In the rows, zero is written as 128.
A single turn carries every row of the set below to another of its rows. Some are shown first; where does it send the rows asked next?
k_18: [164  92 139 154 157 125 125 119 128 129 155 123 158 128 130 123  99 165
 140 121 138 127 126 146 125 130]
k_277: [108 127  86 126 154 129 139  97 137 109 134 120 143 139 158 107 165 139
 143 124 131 147 129 146 119 160]
k_847: [149  93 128 106 147 125 144 121 139 139 159 132 161 142 164 144 141 105
 164 139 131 115 178 153 150 144]
k_64: [145 116 131 153 142  96 136 107 124 109 127 113 125 147 128 130 140 140
 134  94 116 123 131 127 166 115]
k_594: [165  85 144 159 154 126 125 118 134 129 148 125 166 133 128 115 109 162
 149 122 140 117 129 142 128 136]
k_76: [147 114 131 158 139  94 136 106 126 108 127 115 126 144 127 127 144 138
 137  98 116 120 130 128 167 119]
k_773: [158  89 139 150 160 132 125 118 134 135 137 117 163 138 131 116 100 162
 143 114 143 123 128 144 126 129]
k_250: [120  95 119 119 126 138 128 110 127 110 132 128 163 119 138 123 144 102
 170 148 152 152 145 140 120 144]
k_746: [148 111 113  92 157 127 143 123 126 140 167 127 147 137 167 158 115 117
 140 131 126 135 174 159 144 130]
k_925: [150 117 132 156 139  92 135 108 123 105 137 119 122 140 127 132 143 140
 134  99 114 122 129 127 167 117]
k_236: [119 111 106 109 134 139 124 113 113 111 146 125 150 111 137 141 121 112
 146 143 146 169 139 148 113 128]
k_357: [159  93 136 150 161 131 124 119 128 132 146 118 159 133 131 121  96 166
 139 115 140 127 126 145 125 128]
k_446: [125  98 119 124 121 133 127 111 123 106 150 138 160 110 136 128 142 104
 163 155 147 155 141 142 117 142]
k_448: [155 105 119 100 147 121 140 123 126 135 181 136 151 130 164 158 124 115
 143 142 124 130 175 158 147 135]
k_317: [114 108 107 105 138 145 128 112 116 116 128 119 153 120 138 133 123 109
 154 137 148 165 141 148 114 128]
k_202: [165 126 140 105 173 126 124 132 115 120 171 115 135 136 143 118 174 127
 129 121 113 103 160 127 149 132]
k_412: [143  95 121  96 153 131 145 121 140 144 143 123 160 149 169 145 132 107
 160 130 133 121 180 154 149 137]
k_905: [110 131  82 125 156 128 138  99 131 110 139 120 138 134 159 112 159 142
 137 127 129 153 129 149 118 157]
k_162: [161 130 134  99 179 132 123 132 113 125 164 109 131 139 143 121 163 128
 123 113 112 109 161 126 147 125]
k_642: [116 129  85 134 149 121 137  99 129 103 155 130 138 127 155 113 166 142
 138 135 126 149 127 147 119 163]
k_811: [157 127 136  98 180 135 125 132 117 126 156 105 135 144 144 117 167 127
 127 110 114 107 162 128 149 126]
k_140: [163 131 136 102 176 129 124 133 113 122 171 113 131 136 143 120 166 129
 124 118 112 109 161 128 147 127]
k_364: [149 119 129 154 140  92 135 107 121 107 135 116 122 141 128 133 140 141
 130  98 114 125 128 128 165 116]
k_160: [113 101 114 112 134 144 128 110 125 117 120 119 162 124 140 124 134 103
 164 138 150 156 142 144 117 136]
k_269: [109 122  89 134 149 126 139  99 137 108 139 124 144 137 157 107 172 139
 147 132 130 143 131 145 120 165]
k_672: [156  97 123 107 143 119 143 122 134 133 178 140 156 134 163 150 137 108
 154 145 127 119 177 155 150 142]
k_242: [143 105 114  89 157 133 143 124 130 144 148 121 153 146 168 152 120 114
 148 125 130 130 176 156 146 130]
k_77: [115 125  88 136 146 123 138  99 134 104 148 128 143 131 154 108 172 139
 145 136 128 144 131 147 120 167]
k_767: [148 115 133 158 138  92 135 105 125 106 134 117 125 145 127 129 147 139
 136 100 116 119 131 127 167 120]
k_494: [162 123 142 104 173 129 124 130 118 123 165 113 137 140 144 114 176 122
 133 118 115 100 163 126 151 134]
k_389: [147 121 129 152 142  95 135 106 125 109 130 113 122 143 128 132 139 143
 131  95 115 124 130 129 165 114]
k_298: [166  88 141 158 154 125 125 119 131 127 156 127 161 129 129 119 104 163
 144 125 138 122 126 143 126 135]
k_367: [113 132  81 129 153 124 137 100 128 107 151 125 136 130 156 115 159 144
 134 131 128 155 127 149 118 159]
k_362: [126 107 111 118 128 134 127 113 114 106 158 136 153 106 136 136 131 109
 152 153 145 164 138 147 114 137]
k_963: [159 124 139 103 176 131 124 132 120 125 155 109 137 144 145 115 171 125
 132 113 114 102 164 127 150 131]
k_238: [159  86 142 154 158 129 125 117 136 133 140 120 166 136 130 114 107 161
 150 119 141 119 128 143 128 134]

k_963 -> k_494
k_773 -> k_238
Now find these:
k_77 -> k_642
k_672 -> k_448
k_362 -> k_236

